Every row has a hidden score from 0 to 30. What is each row's score? 15 is about the middle. The score is a weighted sum of the row's numbers plus the product of two more (or one squared), each taken from its middle value.
[-24 -23  13  -2  51   8 -22  32 -30 -18  -7 -16  55 -18  -5   2  19 -14
  19   5  47 -44  -8  45] ~ 21
[ -4  37 -61  43 -29   6  60 -29  43  27  38 -55  12  -7 -40 -28  20 -27
  38  -1  13 -15 -14 -37] ~ 14
[ 15 -12  -1  22  16  -5   2  35  -2   4 -36  12  -2 -53 -15 -16 -28  40
 -16 -17 -16   0  16  22] ~ 12
[ 57  19 -31 -31 -41  -7  16 -52  53   1   8 -19  -3   9  51  32   4  24
   0  -6 -36  12  10 -28] ~ 7
[  0 -43  46 -41  31 -12 -27  37 -18 -30 -27 -10  22 -19  46  16 -33  17
 -11   0  37 -33  12  54] ~ 12
[ -6 -48  24  40   8   7   9  38   2  32 -21  33 -18   2 -43 -49 -37  57
 -26 -34 -18   2   5  18] ~ 21
[ 18  23  44 -36  28   2 -31  13 -22 -53 -11 -55   6 -59  56  33  16   5
  13  25  38 -37  23  44] ~ 14
[-50 -20  -6  30 -12  -5  -6   3 -21  26 -15  38 -32  62 -44  -9  -8 -70
   0  46  10  31 -29 -22] ~ 16
[ 19 -23  42  21 -31   2  13 -23  19  37 -33  54 -51  41  -8   9  -9  40
 -34 -23 -44  43  -7 -21] ~ 17
[ -1  36 -50  50 -53  -2  35 -50  35  37  64 -20   7  21 -21 -47  51 -63
  31 -20   5 -11 -15 -46] ~ 6
[-26  -9 -28  10  37   8   9  14   2   5  28 -36  52   3  21 -35  29  16
  35 -14  29 -22   9  12] ~ 16
[-19   3 -12  79 -39  15  20  -5  24  66  32  -8 -31  60 -63 -59  16 -47
  -5 -13  19  21 -11 -81] ~ 11
[ 31  10   7  -8 -73   4  19 -33  49  19  15  -3 -11  22  14   9  11  27
 -23 -28 -62  20   4 -40] ~ 12
[ -5  27 -42  20 -20   1  43 -18  36  15  35 -45  19   3 -18 -13  -1 -47
  19  11  14  18  -3 -60] ~ 15
[ 24  18  14 -39 -22   5  -3 -26  15  -9 -12  30 -53 -11  19  37 -14 -14
 -11   8 -56   8   7 -10] ~ 9
[  4 -42  21  22   1  13 -17  38 -20  37   1  55 -27  29 -45 -57  -5  11
  -1 -15 -14   6 -17  -2] ~ 13
[ 28  -4  25  21 -28   4  32  -7  15  33   8  37 -33  65  -6 -44  15 -26
 -12 -25 -36   6 -25 -35] ~ 4
[-16 -18   9  40   3 -16   0  29   2  -3 -12  12 -19 -25 -19 -10  -5  46
 -17 -35 -22 -16  27   6] ~ 19
[  5  52 -51   3   3 -26  28 -16  10  -9  -3 -34  -4   8 -19  -8   0 -51
  43  31  14   0   4 -11] ~ 6
[ 19  -3  16  -6 -64 -37   6 -19  27   5 -12  41 -23  33  28   8   6  44
 -24 -27 -68  16   3 -32] ~ 12
[ 31  41 -16 -40 -32 -11  28 -50  24 -33   8  -5 -45  -2  34  13  11 -14
  21   4 -48  -8   4  -3] ~ 8
[ 14 -28  39  17 -26 -29 -35  26   3  29 -26  62 -27  43 -12  15 -25  33
 -37  17 -53  47 -35  14] ~ 15
[  3  39   8 -27  20  -7  17  -5  33 -29  11  -4 -30 -81  10  49 -15  31
  21   1  11  -3  41  18] ~ 29
[-26 -38  47  17  32   0 -17  66 -41  21 -19  30  14   3 -50 -21 -29   8
 -10  13  19  12 -11  22] ~ 25
[-13  -6  -7  -9  18   2 -16  40 -39   6 -20  13   0 -14 -32  -4 -26  -1
  -7  29  17 -10   6  11] ~ 17
[-29 -23  37  27  12  -9  -5  15 -17 -17  25 -44  31   1  40 -18  23  35
  -1 -15  15 -40  12  50] ~ 23
[  4  32 -36 -33  -5  -9  -6 -32   5  -6 -36 -10 -21 -17  -7  40 -13 -72
  24  67  41  -5 -24 -31] ~ 10
[ 45  28  -6  29 -65   3  52 -53  60   6  27 -24   0   5   4 -23  22   6
  -1 -62 -49  17  -1 -36] ~ 9
[ -5 -32  38  -5  22 -26  -7  45 -43  -7 -28  38 -13  -9 -29   1 -34   4
 -32   4  -7  -1  14  20] ~ 18
[-21  -2  -7  16  10  -4 -15   3   0  13 -25  35 -18  28 -42  -4 -13 -61
  -8  35  21   5  -6 -31] ~ 16
[  7  68 -55  48 -31  21  36 -46  44  33  58 -63  15  12 -32 -13  35 -55
  32 -23   2  11  12 -60] ~ 11
[ 31  25  -1   3 -54   0  43 -40  46  15   8 -32  22   1  15  -1   9  32
 -15 -42 -53  21   8  -9] ~ 9
[-23  -4 -12   5  40  -2  -1  16 -28 -31  20 -38  52 -43   9  10  28 -20
  30  -7  59 -31   7  41] ~ 21
[  2  33 -35  47 -14  27  30  -1  20  25  55  -4  10 -26  -9 -51  23  14
  18 -44 -24 -22  22  11] ~ 14
[-11  38 -37  32 -34 -20  28 -57  49  15  56 -26   9  21 -12 -29  55 -43
  33   2   4 -13 -13 -46] ~ 12
[  5 -29  50 -32  32   3 -15  26 -45 -39 -44 -12  -8  -8  38  14 -11  12
  -5   7  38 -10  19  55] ~ 12
[ 18   8  21 -35  38  -7   4  -4  -5 -52   2 -47  17 -55  40  23   8   2
  28  -5  44 -33  63  32] ~ 11
[  9  32 -55  13 -15  10  15 -52  18   2  31 -30  16   2 -16  -9  17 -19
  -8  -3 -10 -10  -7 -17] ~ 14
[-13   4   8 -42  60  -2 -14   4 -35 -47 -15 -27  21 -39  35   9  19 -15
  17  36  41 -36  10  41] ~ 15
[ 20  -5  47 -14  26   8   5  12  -1 -47  11 -52   7 -36  44  33  14  20
  18 -20  21 -17  21  38] ~ 23
[ -7 -38   8  41 -10  -3   2  11  12  46   3  19   3  11 -24 -55   4  39
 -22 -37   3  10 -12  24] ~ 16
[ -3  25 -28 -50   0  25 -22 -20   2 -23 -36   3  15 -19  10  31 -23  -7
   5  50   1  11  -8  -6] ~ 23
[-30 -31   3  43  -9  -9 -15  -2  -8  51 -25  24 -31  47 -57 -44   6 -35
 -14  17  12  40 -53 -43] ~ 13
[-48 -25   9 -20  54   4 -25  55 -76 -11 -25   8  45 -15 -17 -11  -7   1
  -6  22  54  -3  -8  31] ~ 23
[ 55  19  -4 -22 -26 -14  25 -53  41 -34  -9  23 -37  -4  56  30   5  32
  -3  19 -51  -3  -5 -10] ~ 14
[-24 -42  13   2  30   7 -22  55 -40   1 -54   6   9 -21 -32   3 -32   1
 -42   7   9   7   7  11] ~ 14
[ 58  60 -10 -70 -18  -3  15 -43  47 -40 -12  -2 -40 -35  61  60  -7  15
 -19  24 -25   2  19 -18] ~ 10
[  4 -23  34   9 -44  -1   1 -21  24  29  -3  52 -21  57  -3  -1  -9  57
 -24 -33 -61  37 -30 -28] ~ 20
[  5 -15 -11 -13 -37  -9 -20 -18  14  10 -18  15 -32  19  16  14 -15  40
 -29 -15 -38  13 -22  -5] ~ 12
[ 10   1  31 -29 -14 -43 -45  -4  -4  -6 -30  68 -24  -6   8  44 -45   5
 -10  40 -62  -2 -28 -12] ~ 21
[ 33  45   3 -11 -52 -16   5 -52  54  12  27 -14 -15  14  39  32  -6  43
  11 -32 -53   2   4 -29] ~ 16
[-21   6 -35  -4 -28 -31   4  -7  -8  16  -7  12 -19  20 -15  33  -1 -50
  38  60  24  -8 -40 -33] ~ 12
[ -5 -38 -13  67 -27  -8  11   5  36  50  57  24  13  29 -31 -76  40  31
  -3 -62  12   1  -6  -9] ~ 16
[ 10 -22  41 -24 -28 -30 -22 -10  -5 -16 -10  43 -22  -1  14  29 -17  29
 -27  14 -36  11 -32  -2] ~ 26
[-25 -22  -3   8   9  14 -12   3  -6  37 -51   7   0  29 -39  12 -26 -23
 -26  61  20  22 -30 -41] ~ 18
[ 15 -30  33 -46  36  16 -33  39 -59 -49 -35 -14  31  -5  13  26   9 -20
 -34  14  33 -11   6  24] ~ 10
[ -3 -37  38 -11  33   3  -8  43 -43 -24   4 -15  28 -12  42 -11  -4  30
  -6 -20  26 -20  21  39] ~ 20
[ 10   1  29 -14  28  -1   8   9 -25 -34  23 -41  28 -38  45  15  -2  25
  10 -24  37 -27  26  20] ~ 25
[-24  11 -50  23 -18   1  22 -11  20  14  17  -2 -13  17 -41  -2   5 -57
  48  21  18   6 -31 -43] ~ 19
[-16 -28   8  11  19 -10  -8  37 -28  13 -21  39 -28   1 -22 -14 -14   8
   7  -5 -10   7 -14  27] ~ 16
[ -1 -51  51 -51  55 -10 -34  38 -20 -50 -50   5   6 -14  31  22 -33  18
 -17  25  47   7  10  48] ~ 20
[-34 -62  56  18  36  -3 -32  64 -67  -6 -47  19  -5  14  20 -24 -13  22
 -10 -15  34 -16  11  50] ~ 14
[ -5  68 -58 -11 -12   4  40 -50  22 -18  30 -32  18 -19  12  13   9 -17
  26   6 -21   4  -8 -18] ~ 17
[-14 -23   0  13   5 -11 -13  35  -2  10 -54  41 -25 -29 -16   8 -55  38
 -18  -5  -6   0  26  19] ~ 14
[ 17  33 -39  38 -23  -7  26 -11  18  15  52 -38  38 -18  15 -21   4  18
  13 -68   0 -15   7   7] ~ 11
[  1 -56  72  14  25   5  -4  48 -47  21 -38  20  21  15 -11 -34 -15  22
 -25 -21  19 -24  20  38] ~ 11
[ 49  32  -1 -44 -32 -13  29 -38  41 -23  32 -17 -31   9  48   0  11 -19
  18 -13 -50  -2   5 -19] ~ 4
[ 17  62 -86 -23 -18  14  38 -58  47 -27  18 -63  26 -26  37  30  31 -37
  14  33  16  -3   1 -37] ~ 8
[ 33  55 -13 -40 -30  -7   9 -59  34 -18   4 -18  -7 -20  51  69  10  19
  -7   9 -37  -9   3   5] ~ 17
[ 23  11 -12  -5 -65   9  17 -46  49   5  25 -25  -1  11  38   8  24  43
 -13 -37 -28  18   8 -31] ~ 14
[ 44  29 -12  30 -75  -5  41 -68  80   9  38 -22  -5  33  25 -47  19   6
  10 -72 -45  23  -7 -63] ~ 5
[  2  24 -45 -40  -6  -7 -22 -38  23 -32  -4 -18 -44 -14  -8  48   1 -52
  41  62  29 -18  -1 -24] ~ 16
[-22 -27  24   8  15   3 -31  40  -8   5 -50  39 -14 -38   1  19 -54  27
 -27   4 -18  -9  -2  31] ~ 20
[ 36  17  14  20 -72   3  48 -28  60  28  63   0 -13  37  20 -43  41  13
  -4 -65 -26  20 -17 -34] ~ 12
[-27   5 -18   3   0 -13   1  -1   7  -3  -3   7  -4 -41   4  11   3  33
 -16   1  12   5  22  28] ~ 23
[-27 -29  -2  31 -35  -1 -14  -2   6  39  18  22 -23  91 -32 -40  15 -33
 -10  22   0  18 -38 -17] ~ 12
[ 30  29   5 -12 -39  -7  12 -48  34  14   6 -10 -44  10  38  22 -22  39
   0 -17 -62  24 -10 -38] ~ 10
[  7   5  -2   8   0  -4  18   9  -4 -18  38 -48  37 -13  56 -17  40  30
  14 -57  21 -30  29  23] ~ 12
[ 17  21  19 -34  -7 -20 -29  -8   6 -15  -3  38 -55   6  16  40 -10  14
   7  35 -59  18   9   5] ~ 18
[-27   4 -56   2  -5 -21  10 -15   2  17 -26  -8 -23   8 -22  22 -39 -52
  16  42  14   6  -3 -31] ~ 5
[-20 -10   4   1  32  17  -2  32 -14   5 -25  27 -15 -39 -14  18 -23  15
  31  15  -3  -7  -7  10] ~ 27
[-14 -45  44  -6 -38 -31 -27  14   1  14 -49  75 -29  29   2  20  -8  32
 -47  18 -54  34 -23  10] ~ 18
[-20 -29  20  30  24  27 -33  65 -34  32 -11  48   4  23 -37 -27 -15  -9
 -36  -6   1  13  -4   5] ~ 12
[ 38  15   7  -9 -41   6  -2 -18  28   5 -13  18 -22  33  30  24  -7  35
   6  -5 -44   8 -22 -36] ~ 14
[ 18 -13  46 -24  28  26 -19  23 -38 -23   3 -15  41  -4  20   0   9   9
 -10 -15   9  -2  13  35] ~ 8
[ 40  23   4  18 -65  10  33 -45  58   4  50   1  15  11  12 -26  24  18
  13 -54 -66  28  -2 -38] ~ 13
[  6 -58  51  33  23  -6 -27  32 -18  42 -12  48 -33  15 -51 -25 -45  55
 -35 -27  -4 -10  -3   3] ~ 24
[ 16  30 -45  24 -16  20  22 -22  14   5  33 -27  19   3 -20 -29   0 -27
  -6   6  12   5 -14 -34] ~ 11
[ -7  18 -73  29 -12  24  41 -40  30   7  36 -51  23  20  -6 -16  14 -12
 -10 -24  16   5  -4 -43] ~ 13
[ 13  13  10  13  20  33  -4  24 -15 -23  38 -38  61 -20   7 -37  33  -2
  -2 -51 -12 -11   8  40] ~ 1
[ 39  18  -7 -22 -45  -4  22 -51  51  -3   8   0 -21  -5  36  10   9  39
 -10 -13 -34  -2   7 -22] ~ 12
[ -7  43 -52 -12 -13  -3  29 -46  19 -18  17 -25 -19 -12   6  36  27 -64
  64  51  10 -16 -23 -38] ~ 16
[-20 -53  60  14  27  -9 -13  38 -50   1  -2  -3  22   6  27 -11   3  23
 -16 -16  25 -16   2  56] ~ 18
[  8  31 -16   7  11   7  20   2  14 -12  22 -29  13 -55  15  -3   6  23
  13 -21  -2 -12  16  26] ~ 18
[  5 -25  12   0 -28 -24 -21  -7  -4  -3  -9  40 -19  33  -6  26 -24  24
 -38  -9 -48  26 -12  -4] ~ 19
[  6  38 -57  35 -39  12  40 -44  42   7  63 -49   8  23  -1 -17  30 -52
  29  -3 -17   5 -14 -39] ~ 9
[ -9 -55   7  69  16  15  -8  42 -14  52  -5  28  10  16 -37 -38 -13  20
 -23 -36  -7  12   0   5] ~ 13
[  1  -5 -49  -3   7  -7   0 -16  10 -13   9 -23  11 -27  21   8  -3  37
  -2 -23  15 -16  11   8] ~ 15
[ -7  18 -44  -7 -21  11  16 -16   1  13   0 -35   2  14   5   6  13 -18
 -11   7  12 -10   1 -21] ~ 5
[ 18  14 -33  26  -3   8  29   3   1 -15  27 -28  30 -28  -1 -20   4  12
  16 -29   1 -15  30  27] ~ 14
[ 21 -13   7   7 -50   3  15 -11  26  16  20  25  -4  31   3  -4  -6  41
 -22 -32 -49  31   3 -36] ~ 20
[-43 -86  81  32  27  -7 -29  65 -33  26 -88  92 -24  27 -51 -33 -34  46
 -61 -11 -21  25 -12  31] ~ 23
[-17 -44  56 -21  14  22 -40  39 -57 -22 -11   1  38  16 -15   1  20  -5
 -30   2   8  10   8  48] ~ 16
[ 25  12  20 -49   0 -24 -16 -22  -7 -17 -12  16 -28   8   3  34  -2  -3
  -3  29 -47   9 -13 -14] ~ 14
[  3  31 -50  77 -25   4  32 -17  35  50  42 -23   2  48 -38 -59  26 -33
 -25 -11  26  24 -31 -66] ~ 7
[-27 -41   7   7  36  -6 -13  20 -18   7  19   1  24   9  19 -14  12 -24
   5  -4  40 -39   4  34] ~ 10
[-27 -60  45  56  34  -3 -42  55 -30  51  18  49  11  63 -50 -51   9  -1
 -47 -19  18  13  -2   1] ~ 20
[-11  25 -33 -11  33  -8  -5   2 -12  -4 -33  -1 -19  23 -17  14 -26 -54
  15  70  16  -7 -15 -33] ~ 10
[-11 -29  -9  21  30  21  -5  42 -32  27   2  14  10  -9 -53 -27  -1 -12
 -31  -4  19 -10  11  11] ~ 13
[ -3  11  -3 -10  16  14   3  27   5  17 -31   7 -27 -43  -1  13 -21  27
  13  -5 -21  -7  16  33] ~ 14
[ 21   7  21   1 -39 -31  29 -39  23   1  26  25 -29  18   7   4 -13  17
   5 -25 -62  16 -15  -2] ~ 19
[ 27  15 -24  -1  -7  11  14 -33  26 -37  14 -28  28 -64  68  46  -5  25
  11  -5  27  12  24   8] ~ 23
[ 14   8   4 -39 -24 -15 -24  -6  10 -14  -3  41 -50 -24  38  38  -7   4
   2  33 -49  12 -12   3] ~ 14
[ 31 -21  14 -27 -29  -1 -10 -18  21 -14 -17  29 -30  -1  21  31 -16  12
 -27   5 -47  21 -30 -15] ~ 14
[ 39   5   4  32 -66   0  20 -36  67  31  29  25 -16  58  13 -38  16  31
 -11 -47 -62  35 -11 -63] ~ 10
[-10  24 -23  74 -35   8  38 -35  60  55  44 -33  15  57 -54 -64  39 -33
   8 -42   5   4 -20 -56] ~ 12
[  4  39  -9  11 -51  14  40 -49  47   1  46 -24   5  23  -8 -20  18 -17
  11 -38 -37  -5  -4  -8] ~ 14
[ 28  34 -33  26  14  -5  14   9  14   6  28 -26  -6 -24   7   5   1   9
  20 -18 -21 -19  43  -7] ~ 9
[-40 -20  20  38  40  34 -14  63 -44  11  -2  53 -18  18 -39 -42  -6 -20
 -20  11  18   4  -5  -5] ~ 21
[-24 -38  15  50   2  15   2  33   4  43  36  29   4  24 -37 -55  20   6
 -31 -31  -8  -7  -9   2] ~ 18
[ 14  25 -11 -26 -48 -21  -2 -26  18  -1  13  13 -39   2  -2  30   4  28
  13   3 -74  23  21 -12] ~ 18
[ 20  -1 -33   4  13 -18  19  -6  18 -13  13 -17  15 -24  30  -1   5  39
   1  -9  18   4  26  38] ~ 15
[   1  -16  -31   54  -14   21   26    3   32   56   42   20    3   52
  -61  -49   22  -18  -25  -15   35   33  -41 -106] ~ 22
[ 41  48 -10 -43  34  21 -11  -4 -16 -44  38 -58  51 -49  46  27  46 -36
  16   3  24 -12  32   5] ~ 8
[-19   6 -59  29 -24  33  39 -21  22  41  16  -9  27  24 -43 -17  11 -13
 -29   2  15  29 -22 -45] ~ 18
[-22  10  13 -14  50  -3 -29  39 -37 -43 -17  -9  16 -47  -2  19   6  -6
   5  29  56 -48  27  53] ~ 20
[ -4  34 -28 -43  19  14  -4   1 -17 -17 -58  -1  -8  -5 -18  29 -35 -60
  27  64  31  11   0  -9] ~ 15
[ 53  44 -26 -26 -55   8  40 -62  57  -2  40 -31 -14 -17  57  30  23  37
   4 -32 -30  24  14 -45] ~ 13
[ 25  44  11 -67  42  25 -26   6 -13 -76  25 -50  27 -49  53  57  22 -10
  10  28  28 -12  30  19] ~ 18
[-15   1  -4  -5  36  -2 -20  34 -43   3 -27 -12  27 -34 -25   4  -9  -1
   1   9  24 -17  30  29] ~ 16
[-17  -2  -4   3 -16 -20  -5  -9  -5  28 -17  24  -9  45 -21 -11 -15 -42
  25  28   7  14 -43 -31] ~ 13
[ 26  41  27 -69  27   3   4  -8  15 -59  20 -68  11 -81  72  48  24  -6
  35   5  51 -56  31  26] ~ 13
[ 19  24 -70  -2 -12  10   6 -19  19  13  -8 -19  20  16 -11  16 -14 -25
  -7  43  21  20  -4 -33] ~ 14
[-36 -40  27 -18  46 -12 -28  43 -75 -31 -48   5  16 -28  16   7   0 -15
  -6  45  59  -7  -7  56] ~ 16
[ -5  -7 -21 -20  40  25 -10  32 -43  -5 -13  -2  15 -32 -17   3 -11  -6
 -17  18  23 -19  12  33] ~ 14
[-13 -57  54  29  13 -19 -30  51 -34  40 -40  52 -16   4 -31 -18 -50  56
 -17 -23 -26  15  -8  21] ~ 21
[-33 -14  20 -10  28  -4 -39   3 -35   3 -52  20 -21 -43   1  24 -36  -9
  12  41  -4   5 -12  23] ~ 21
[  9  -9  49 -27  30  -1 -11  16 -36 -49 -20 -21  27 -23  50  19  15  44
   9   4  26 -21  20  37] ~ 23
[ 32  45  -9 -33 -18 -24   8 -41  32 -30  35  -8 -31   4  35  11  30 -18
  44  -8 -41 -12  25  -9] ~ 9
[-35 -19   9 -21  49  12 -52  35 -40 -11 -22 -19  22 -11  -4  19  -6 -14
  -2  24  67 -16   6  23] ~ 23
[  3  -4   8 -39 -12 -29 -12  -8   2  -5 -21  38 -28  31   5   0 -27   3
  15  18 -62 -12 -38   8] ~ 13
[-17 -37  -4  21   5  -2  -3  40  -6  25  29 -21  37  24 -17 -57  37 -25
   4 -37  12 -17 -14  12] ~ 4
[ 26  14  37 -40  27   8 -18  12 -31 -30  -1 -44  50 -23  34  12   9  -2
  -1  -2  37 -22  24  25] ~ 11
[ 23  19  17 -41  -9  -9 -22 -36   4 -16 -25  43 -54  -7   8  42  -5 -15
  28  44 -27 -15 -11 -18] ~ 20
[ -7  28 -51   5 -25 -23  21 -23  26   7  17 -17 -11  15   2 -14  18 -38
  38  32  15   8 -27 -39] ~ 9
[-23 -51  24  21 -20   5  -7 -12   2  16 -18  50 -44  36 -10  -8 -14  41
 -27  -5 -46  21 -25  -6] ~ 24
[-13 -16 -12  63   9  35  15  14   3  53  51 -18  26  12 -56 -79  43  15
  10 -38   8   4  15 -15] ~ 18
[-30 -11 -34   6  11   9  -3  -3 -18  40 -40  31   1  36 -34 -15 -21 -29
 -32  37   8  23 -24 -41] ~ 13
[-12 -39  10  26  22   4   8  34 -18   6  21 -17  45  17  36 -36  10  37
 -18 -38   5   1  23  26] ~ 13
[  0 -42  18  70 -37 -15   6   9  23  61   6  46 -40  86 -27 -60  31  15
 -35 -30 -16  62 -45 -56] ~ 10
[ -5 -27   4  18  11  -3 -12  26  28  -9 -41  16 -15 -53 -19  -1 -25  43
 -10 -11 -10 -20  20  33] ~ 14
[ -2 -14  19 -24  35  16 -21  38 -39 -27   2 -12  41   0   3  11   9  -2
   5  10   2  -1   9  51] ~ 13
[ -9 -25  25  -4   6  11  -4  12 -28 -18  14 -19  48  -4  25  -3  13  18
  -8 -21  30 -15  31  38] ~ 19
[ 13   2 -38  36 -22  -9  16 -20  31  13  75 -55  41 -27  -1 -34  24  34
  28 -74  13 -16  33  -6] ~ 16
[-15   2  -6  -7  -2 -31  -7  -3 -10  11 -34   3 -24  25 -17  47   7 -56
  53  53  19  22  -5 -25] ~ 14
[ -6  21 -40 -26  -1  -7  -2  -6   7 -16 -14  -4 -18  22  -9  30   8 -70
  14  29  13  -5 -22 -24] ~ 7
[  6  34 -55 -16  21 -13  -8 -12   3  -9  10 -30  -9  -1 -13  18 -11 -41
  28  36  38 -19  -4 -28] ~ 12
[ -6  18 -22  44 -15  39  30 -10  29  23  68 -47  19   1 -20 -80  48 -10
  24 -54  15  -3 -12 -31] ~ 13
[ 44  52  -9 -38 -38 -21  21 -43  50   0  -7  10 -36  -5  49  31 -10  13
  10  16 -41   2  20  -4] ~ 8
[ 49  36 -11   4 -66 -13  45 -55  54  20  13   9 -29  20  18   7   8  43
  -8 -24 -65   9   0 -24] ~ 12
[  5  -1  20 -37 -20 -36 -11  -5  14   8 -18  25 -31  -6  13  40 -16  31
 -13  -3 -51  19   1 -31] ~ 16
[ 43  60 -37 -26 -59  11  36 -61  67 -22  32 -25  -8 -24  33  29  27  35
   9 -31 -49  10  17 -36] ~ 18
[ -3  25 -21   8   4  -2  17   8  -1  11   5   9   1 -35  -2  -9  12  13
  31 -14 -25 -16  31  35] ~ 14
[ -4   7 -10 -11 -11 -16   3 -14 -14  -2 -12  19 -17  20 -40  26   0 -29
  21  38  26  10 -14 -11] ~ 24
[ -4   0  20 -27  40  -1 -15  21 -36 -22 -35  24   2 -43  13  29 -18  -6
  17   6   2   3   4  18] ~ 18
[ 17  30  44 -52  51  10   1   0 -10 -44  -5 -56  26 -76  64  48  12  -8
  14   2  54 -31  36  40] ~ 15
[ 16  19 -38  60 -22   6  26 -14  45  11  62 -40  31 -27  14 -31  11  45
  24 -69 -15  -2  32   2] ~ 18
[ 13  70 -54 -34   1 -28  14 -49  31 -35  10 -12 -21  -6  11  51  -2 -38
  45  65  28 -15 -17 -42] ~ 20
[-12 -31  48 -14  32  12 -32  36 -47 -19 -29 -10  27  -8  19  11  -3  -9
 -21   2  28  14   1  38] ~ 11
[-14  17 -42 -32  -5   3 -13 -24   4  -5 -33   4  -1  20  -7  38 -28 -29
 -28  41  -1  11   0 -17] ~ 18
[ -1  36 -54  -3 -19 -10  23 -21   6  -8  18 -18 -37  21 -15   8  26 -54
  40  35  31   5 -16 -35] ~ 11
[-26 -48  24  -9  36 -20 -29  25 -19   7 -54  32  -1  -9  12  24 -55  29
 -38  20  -1   2   9  41] ~ 19
[-26 -13 -43  20 -18  17   4 -13  -3  39 -39  27   4  51 -40 -15 -34 -20
 -32  40   7   8 -26 -22] ~ 15
[-17 -14  -1  23  13   6   7  40  -9  18 -24  24 -36  -9 -24   9 -53  32
 -10 -14 -21   8  11  23] ~ 21
[  2  -9 -17   7  27   9 -20  26 -24  -6 -19   2  -4 -22 -23  14 -32   8
 -11  -2  11  11  20  19] ~ 18
[-22  -1 -58 -11  -9  14  11  -9   1   5 -34  12  13  34 -32  17 -10 -23
 -18  38  11  16 -10 -27] ~ 17
[ -8  14 -30  10 -10   0  13  -9  19   8  32 -13  41 -28  26   8 -15  32
  -2 -19   2 -17  31  28] ~ 21
[ 18  61 -19 -46   7   4   7 -31  23 -28  39 -48   0 -84  70  46  13  30
  12   8  21 -10  29  19] ~ 21
[-52  -5  -7 -24   0 -34  -7 -15 -27   2 -22  25 -41  33 -12  24   3 -45
  13  47  18  -2 -37 -12] ~ 16
[ -7   0 -33  44 -17   9  26   2   6  17 -19 -10 -20  35 -44 -19 -14 -57
 -12   5  28  15 -21 -48] ~ 8
[  8  49 -44  23  -8  10  46 -23  38  24  33 -65  18  14 -25 -47  23 -36
  26  -6  14  -4  -8 -34] ~ 6
[  8 -12  10   6 -45   0  -3 -30  26   3  11  15  21  36   2   0  11  36
 -26 -40 -34  23  -8 -26] ~ 21
[ 21  -8  23  -5  38  -6 -22  11 -20 -23   6 -47  25 -26  27  23  15  27
   1 -28  22 -18  17  52] ~ 15
[ 42  17 -39  37 -76   0  48 -28  53   9  72 -22  15  16  -3 -45  35  26
   5 -76 -37  26   0 -56] ~ 19
[-17 -23  26  66  -8  11  19  19   2  27 -11  28 -20 -28 -32 -25 -19  46
 -28 -46 -25  -9   0  25] ~ 26
[-15  -9  -6 -27  -6   9 -27  -4 -14   1 -23  29 -14  29 -11  24 -25 -60
  18  58   9  -8 -24  -3] ~ 16
[-17  10 -34  47 -22  -4   8  -7  30  19 -24 -13   7  16 -57   5 -13 -48
   7  17  15  14  -5 -46] ~ 13
